In the rows, zero is written as 128.
The rows of Z fall into a few groups, which share some directions, and each row is roughly a mix of its group's hidden directions.
Z, 148 rows:
[[116 102 138 130 147 145  96 121  82  91 175]
 [141 160 169 141 126 105 107 125  92 100 175]
 [157 108  79 135 174 145 161 145 152 143 121]
 [115 124 109 129 151 188 156 108 127  99  88]
 [106  64 111 106 126 156 112 105 120  92 123]
 [128 137 144 123 132 137  85 180 161 129 176]
 [126  80 155 119 193 128 135 142 142 112 147]
 [104  98 124 134 121 142  85 121 124 104  64]
 [145 161 126 112 136 153 111  67 121 140 172]
 [122 143  68 115 128  89 142 137 135 173 108]
 [114 101 128 170 139 144 121 172  74 125 107]
 [142 165 130 133 119 126 139 155 198 158 136]
 [152 128 138  68 141 184 105 118 120 137 136]
 [149 146 127 116  71 131  63 124 129 135 123]
 [120 109  80 130  93 153 184 109 123 116 115]
 [ 98 146 112  77 135  94 104 161 162 120 142]
 [133 158 170 108 112 106  95  88  92 110 143]
 [140 178 112 102 121  97 137 115 101 179 116]
 [186 138 158 139  95 141 126 151  90 132 154]
 [ 96  90 124 116 138  73 152 126 123 125 172]
 [ 80 160 110 156 115 128  94 143 147 148 168]
 [150 122 104 156 116 197  95 134 132 118 109]
 [112 129 140  89 116 141 139 183 180 116 140]
 [129  93 135 165 113 197 129 124 115 123 107]
 [ 77  79  98 143 116 101 146 142 139 115 104]
 [ 92 108 172 121 111  94 130 168 117 137  90]
 [ 93 103 101  80 131 124 177 150 150 132 138]
 [ 85 126 136 152 129 177 137 142 135 128  72]
 [110  97 183 146 121 133 132 176 129  96 110]
 [163 173  94 112 110 118 163 122 172 122 135]
 [159 186 119 143 105  98 143 113 171 136 136]
 [124 179 188 140 135 131 143 156 123 113 152]
 [ 86 119 114 166  74 144 148 123 115 115 160]
 [153 155  83  87 131 131 106 126 142  82 151]
 [151 152 150 145  96 105 113 158 110  73 109]
 [126  93 165 180 138 137 140  98  91 149 124]
 [109 139 101 122 120  56 105 152 152 119 137]
 [108 130 125  85 129 114 113 122  96 175 176]
 [100 115 134 114 147 145 147 200 144 102 124]
 [124 111 164 125 115 171 170 138 130 119  76]
 [ 79  72 135 141  97 146 104 128 149 112 132]
 [151 138  84 113 153 145 112  77 137 142 167]
 [117 154 198 115 103 143 100 114 111 136 147]
 [ 99 118 146 102 133 128 106 129  97 171 183]
 [110 136 156 127 127  65 175 111 121 141 149]
 [129 170 129 151  90 131 154  96  92  90 119]
 [152 169 167 136 119 174 169 126 134 104 127]
 [ 91 125 143 123 123  75 176 124 136 144 164]
 [168 128 187  89 154 134 131  98 120 124 131]
 [165 114 139 130 153 145 181 125 156 168 104]
 [ 75 114 124 157  81 106 126 118 149 129 163]
 [116  79 124 129 119  99  84 129 135  75 135]
 [128 192 141 147 157 126 163 154 145 145 149]
 [113 133 122 116  77 147 173 153  94 113  98]
 [124 178 134 136  86 133 101  91 116 102 160]
 [150 138 121 125 116 128 122 170 161 135 196]
 [ 98 100 109 134 113  68 127 134 116  88 102]
 [118 115 143 124  92 131 109 185 116 174 153]
 [134 145 175 109 113 160  90  87 116 139 157]
 [ 84 152 118 144 159 141 114 155 158  98  87]
 [190 105 150 117  95 129 120 162  98 131 137]
 [123 157  90 119 135 153 139  82 136 174 157]
 [146 135  84 162 143 114  89 128 119  76 138]
 [ 88 158 129 138  91 101  85 143 119 103 159]
 [ 90 127 113  94 147  93  77 136 134 107 157]
 [126 148  77 108 113 103  92 156 160 111 100]
 [152  90 148 168 119 173 134 136 150  88 119]
 [122 132 155  89  96 137 159 149 184 115 145]
 [137 120  81 114 135 140 169 102 143  81  98]
 [136 151 153  77 148 142 123  96  91 166 122]
 [139 142 127 109 113 119 143 140 180  75 166]
 [148 128  84  89 148 163  92 142 154 109 109]
 [125 142  66 111 115 110 134 158 162 115 164]
 [132 191 150 135 160 115 159 156 131 130 157]
 [125 121  68 109 153  90 113 136 158 160 140]
 [109 158 157 148  96 101 165 139 136 131 179]
 [161 112 141 143 102 155  85 123 129  70 133]
 [140 121 109  94 115  94 102 100 121 114  67]
 [113  90 133 118  82 105 104 133 109 135  74]
 [164 106 112 152 107 166 140 154 164  95 152]
 [140 176 148 135 150 163 130 176 103 145 152]
 [171 145 168 153 119 101 139 108 120 133  77]
 [202 156 133 121 128 135 130 103 125  91 132]
 [127 121 152 160 100 140 183 117  88 119 158]
 [126 164 173 126 101 154 155 156 134 149 168]
 [111 106 198 136 120 152 127 171 133 129 115]
 [ 91 100 128  87 145  80 123  92 105 122 136]
 [130  98  90  85 153 143 162 135 165 144 105]
 [ 88 122  94 156 124  99 142 159 145 124 178]
 [105 133  65 109 112 125  91 126 163 116 105]
 [117 113  50 146 119 107 130 124 149 104 130]
 [130 127  72 101 152 116 107 109 182 125 134]
 [106 118  82 162 117 139 129 139 149  93  78]
 [ 80 140 136 121 129  77  85 144 156 146 132]
 [161 113 141 129 139 103 133 100  66 165 137]
 [118 129 108 108 159  95 148 126 167  70 127]
 [108 114  72 138 162  98  81 117 123 126 115]
 [ 92  74 114 124 154  92 109 144 154 106 142]
 [ 81 136 122 141 118 124 118 183 147 120 176]
 [151  79 143 135 107 133 115 165 122 103  78]
 [179 121 129 123 113  95 121  72 100 147 140]
 [ 92 158 153 144 157 173 102 149 124 147  97]
 [138 167 137 175 116 140 160 131 103 176 115]
 [ 56 140 109 126 145 112  96 154 124 145 137]
 [125 103 161  82  89 115 154 150 156 149 149]
 [128  97 145 128 126 207 103 138 124 126 139]
 [104 120 127 140  76 158 184 150 108 125 127]
 [179 137 128 119 117 110 129  56 130 127 126]
 [107 125 153 148 140 124 128 115 125  58 169]
 [113 107  82 167 114 118 177 114 132  98 112]
 [106 116 132 128 120 105 190 132 161 172 112]
 [119 135  93 131 108 167 111  70 137 136 163]
 [112 128 162 153 102 104 168 127 110 164  85]
 [ 84 103  82 109 115 157  99 148 133  99 147]
 [176 158 112 118 129 153 104  77 114 120 153]
 [129 148  92 161  88 145 116 169 128 168 143]
 [162 165 136 145 161 147 131 154 151 100 173]
 [182 118 149 163 156 166 114 106 121 144 107]
 [150  78 150 138 143 142 107 177 150  95 119]
 [ 99 104 178 143 114 113 113 172 134  88 125]
 [121 106 122 172  91 152 170  99  93 124 128]
 [147 153 142 166 129  97  89  82 106 111 149]
 [100  88 136  74 128 105 158 132 164 138 119]
 [140 121 146 170 127 172 142 149  90 103  89]
 [123  83 150 156 127 155 174 116  95 151 106]
 [141 177 101 101 118 165 119 146 115 176 132]
 [157 145 159  80 112 151 159 136 174 117 122]
 [143 151 126 157 125 115  68  96 102  96 145]
 [141 164 146 111 140  85 122 121 123 101 187]
 [ 97 148  75 156 100 125 115 165 126 160 132]
 [132 136 121 110 124 146  92 205 144 136 136]
 [130 159 168  99 105  92 110 130  94 157  99]
 [ 90 144 188 141  99 110 138 152 107 106 115]
 [116  91 138 143 119  91 136 143  77 155 166]
 [168 175 122 157 125 160 156 145 151 124  96]
 [124 156  93 157 174 150  87 146 112 116 105]
 [105 107 103 149 172 130 116 109  95 134  75]
 [128 148 175 159 101 104 180 129 115 151 135]
 [153 127 105 156 101 177 159 109 107 139  90]
 [110  99 110 108 142 162 116 163 168 156  90]
 [180 100 127 147 130 121 123  99  77 114  99]
 [163 140 108 130 184 108 113 119  77 132 138]
 [ 89 134 106 169 140 106 131 128 130  83 173]
 [126 146  86 121 164 107 168 148 143 176 122]
 [ 92 117 161 120  76 122 154 130 149 162 157]
 [108 115 152 101 117 143 136 201 136 154 137]
 [121 148 154 150 110 136 138 177 112 131 188]
 [118 127  99 138 128 196 129 123 119 122  77]]
One row of each group comes first, with its name. Which group is each row after those in?
[ 99  93 114 102 121 100  71 133 155 147 143] : E
[117 119 103  87 130 121 152  75  84 146 117] : X
[197 122 144 127 107 132 131 156 105  93 145] : G
[ 81  99 132  81 149 120 121 174 144 143 122] : N

[103 126 137 113 106 139 161 119 191  87 117] : G
[133 127 172 108 150  77 118 134 145 120 177] : X
[148 131 122 128 139 207 165 116 125 122 125] : X
[ 62 113 132 166 150 118 146 111 105 122 104] : X
[116 157  65 138 139 111 160  91 128 122 151] : E
[112  80 120  88 160 155 155 156 144 148 111] : N
[185 164 133 126 121 174 111  97 116 125 143] : E
[135  90 129 116 148 165 161 146 147 164  85] : N
[112  85 115 124 146 180 137 113 155 171 139] : E
[155 117 132 137 143 143 150  95  89  94 180] : N
[134 127  79 135 106  89  97 110 128  77 138] : E
[153 145 123 179 132 119 118 104  71 122 156] : G
[ 93 112 147 188 113 134 114 131 153 171 123] : N
[106 121  90 161 140 117  73 161 100 136 138] : G
